Rotation paths and how fast each direction turns (degrees each step):
Each turn is a multiple of 5 degrees from 10 to 175, or 0.
Each row of a path follows its step; steps can be skipped.
path 1
step 2: [ 26  -4  -4   9   6 -17  23 -11 -27   4  20  -8   5  12  15 -19   0 -18
 -19  -2   4  35  13 -23  12   2  17  -8  20  15  -6  20  22   7   2  -5
   3  -1  -2  14  17   8   1  14 -16  31]
step 3: [-13  16  21 -15  13  22   2  -2  17   2  -3 -26  10  25  -9  16  -1  -4
 -24  20  28 -10   2  12 -11  19  10  16 -15  18  20   5  -1  14   9 -11
 -27   2 -10  10   1 -23  -3  -6  -3 -34]
step 6: [ 14  22 -17  26  18  -1 -28   1   9  18 -19  -5  18   5 -15 -18  -9  -9
  17  21  -8 -10   0   9  -8 -26  -2  16  10  -9  18  -3 -38   7   2 -17
 -23   1  17  -2  22   3 -10   5  15 -19]
step 8: [  1 -19  22  -6  -2 -20   5   5  13   4   4 -35 -22 -17  -2  -4   6  10
   7 -24 -19  31   4  18  -3   6  -1   3 -27  26  13 -17   7   8   7 -31
  -5 -17   8  -1 -19   2 -16  -2 -13  12]
step 10: [ 17   8  16   5 -13  -8  -7   7 -45 -10 -17   5  -1   3  -2  15 -17  22
  -9   2 -12 -12   1  -7   7  12 -21  12   9 -19 -17  28  35  -8 -22  31
  -6 -14   0  14   5  -1  -3  -4 -13  22]
step 11: [ -1 -17  18  21   9   3  16 -10  10   1  13  -8  23  24  17  -1  23  -4
  10   0  -4  -4  22   4  -4  -4  27 -23 -31   0  -8   2  -3 -13  -2 -17
   3 -27   7  21  19 -29   2  23  11 -13]
step 12: [ 26  12 -11 -32  16  29  -2 -11  -3   1  19   9  -2 -19 -19  10 -25 -27
  -4   8   8  -5 -23 -11   5   9  14  -3 -17 -18   0 -20 -10  23  25  17
  -1  12   0  -2  -9   2  21   8  11 -12]
step 13: [ -4  -7 -25  -7   6   7  20   3   9  10 -18   3 -13   8  17 -19  24   8
 -12 -13   4  -3  -1 -10  10   0   7  22  21 -15 -17  -2  40  15 -21 -22
   3  22   3  20 -11  21 -12 -17 -21   9]
step 17: [  7  12 -19 -16 -12   0 -13   6   4 -35   8 -21  -9   2   9   3  25  -2
   9   5 -12   8  13  21  14  -1  -9 -19  -2   3  11  -2 -44  36   3   2
 -17 -19   1  -8  19  13 -14  24   0   2]
[  9   4  -2  -1   2   0   3  -1   0   2   3  -5   2  -5   1  11   0   6
   2  -5  -4  -8   1   3   3  -1  -4  -5   6   1   0  -6   6  -5  -1  -2
  -2  -7   7  -3  -6 -11   5   6   2   6]	35
[  0   8   1   3  -5  -4  -6  -1  -4 -11   3  -2   3   1   8   1   0  -5
   9   3   2   3   3  -6   0   4  -5   4  -9  -3   4  -5   5  -2   1  -3
   5  -9  -2  -6  -1   0   2  -3  -8   2]	40
[ 1  1 -3 -6 -1 -2  5 -1 -2 -2 -3  8  8 -7 -1 -9  0  0 -1  9 -6  4 -3  1
  4  6 -5  2  6 -5 -5  1  3  5  4  7  4 -1  1 -8 -3 -9  0 -5  5 -3]	130
[  0  -1   6  -1   6   6  -1  -5   1   0  -2 -11  -3  -3   0  -4   1   4
  -2   3   3   4   8  -6  -3   5  -1  -2   8  12   5   1   7  -1   0   0
   2   3   2  -6  -6   5   4  -8  -1  -2]	65
[-1 -8  3  5 -3  2  8 -4 -1  2 -2  0  9 -3  2  0  0 -4  0 -4  2  5  4  1
 -1  8 -9 -5 -1  4 -8 -2 -4  7 -6 -9 -4 -5 -5  1  1  4 -4  2  3  7]	125
[-6  1  6  7 -1 -1  3  9 11  6  1 -3  8  3  4 -9 -2  5 -3 -5 -3 -4  0  1
  0  2 -3  3 -4 -6  5 -1  6  2  4  0 -8 -4  6  5 -5 -1 -1 -5 -1 -3]	140
path 2
step 1: [  1 -26   5  -4  29  -3  -8  12 -19 -16  -5  25 -11  13  23  -5 -10 -16
  -2 -16   5 -24  13   1 -45  15   3 -10   1  25  13  16 -14   6 -19  25
 -10  -4 -11   7  15   2  -1  -4  -2  14]
step 2: [  3 -11 -15  16  11  -6 -30  17  -3   6 -12 -14 -10  12  18  -3  13  10
  -3   8  -9 -36  -4   2  -8  -8  25  14  -3   1  31  28   1   1  -8  -9
  -9  -8 -30 -12 -32 -15  10  -3 -25   8]
step 4: [ 11  -6  -3  -6 -10  15   8  22  -1   0 -10  22   3  11   6   6  -6 -14
  12  12  -2 -29   6   7 -26  29  24 -32 -12  15  16   4 -29   5  12   2
  15  -8  15 -12  -6   7  30  26 -10  14]
step 5: [ -9 -15  17  -2  12   9 -12  12  -5 -22 -20   4   5  26  19  -4  22  11
   8   4 -10 -23   7 -24  12  16  16  13 -10  24   4  10 -27  21  15   7
 -26  21 -17  16  -9  11  12  -4 -16   1]
step 6: [-18 -15 -13   6  -1  12  -3 -12 -23 -18   0 -15   0   6  34  -8  15   0
  18 -16   6 -22  -9  18  -1 -26  10 -18   4  13   6  20  -8  -3 -27  23
  -9   0   2  13   3 -10  20  17 -39   0]
step 7: [  5  -1  -9  28 -15 -12 -20   2  -9  10  -5  -4 -25 -15  -9 -12  28 -10
  17   4  -3 -12  22  -1 -12   6  14 -18 -19   8  28 -11 -21   2 -13  -1
 -13   6   5   4  -9 -12  52   5   1  10]
step 8: [ -4   1  -6 -23  12 -21  -9  11  15 -15   9  30   1   7  38 -21  -6 -17
  11   6 -21   0  32  -4  18  12  24 -11  -9  13  13  -3   6   9  -3  16
 -15  12  -2   5   2   7  27  15  -9  22]
step 14: [ 22  -9 -12  16   6 -16 -15   3  13  -6   3 -24 -23  -1  25  18   2  -9
   1  18   8  -2  13   6  13  15  -9   0 -22   0   6  -1 -22 -11 -13 -22
  -3   9 -23  -5 -38 -11   7 -17 -27  20]
step 17: [  1 -14 -11  -8  16   5   9 -19 -13 -21   5  -8 -15  24  27   4  -7  -9
 -16   4  13 -18  -1 -31   1  -3  -2  11  -3  29  15  15 -25  11  -6   0
   1  17 -18  23  -6 -13  14 -32 -26   8]
[  1   6   5   8   0  -8   2   1   0  -3   9  -1   4   5  -1  -4   5  -3
   1   0  -3   2   2   1   7   1  -6  -1  -2   3  -5  -7   7 -13  -4  -3
   0   7   8   1  -3   7   2  -2  -3   3]	20
[-4 -2  2  0  0 -9 -6  2 -6  7 -6  0  5 -2 -5  8  5  3  0  2  3 -2 -6  0
 -2 -7  1 -2 -4 -3 -1 -4  0 -1  8 -2  6 -5  4 -9 -9  1  2  4 -7  9]	155
[-5  4 -2 -5  1 -1 -5 10  2 -1  3  4 -1  3 -2  5  1  5 14  3  2  2  0 -2
 -6  9 -2 -5  1 -2  1  1  3  2  0  7  0  6 -3 -2  3  7 -3 -2  9 10]	100
[  1  -5   9  -8  13   3   3  -4  -5   1  -5   0   1   1  -1  -3   0  -4
  -6   1  -6  -4   1  -8   0   5   1  -4   0  -1  -1   2   7   1  -2   4
  -3   4  -1 -10  -3  10   1   3   3  -5]	95
[  1  -1  -2   1   1  -6   3  -7  12  -7 -10  -1  -4  -1  -8  -2   0   0
   1  -4   3   3   5   2  -2   4   7  -7  -3   4   0  -9  -3  -1  -2   2
  12   2  -4  -4   2   1  -2   1  -1   0]	100
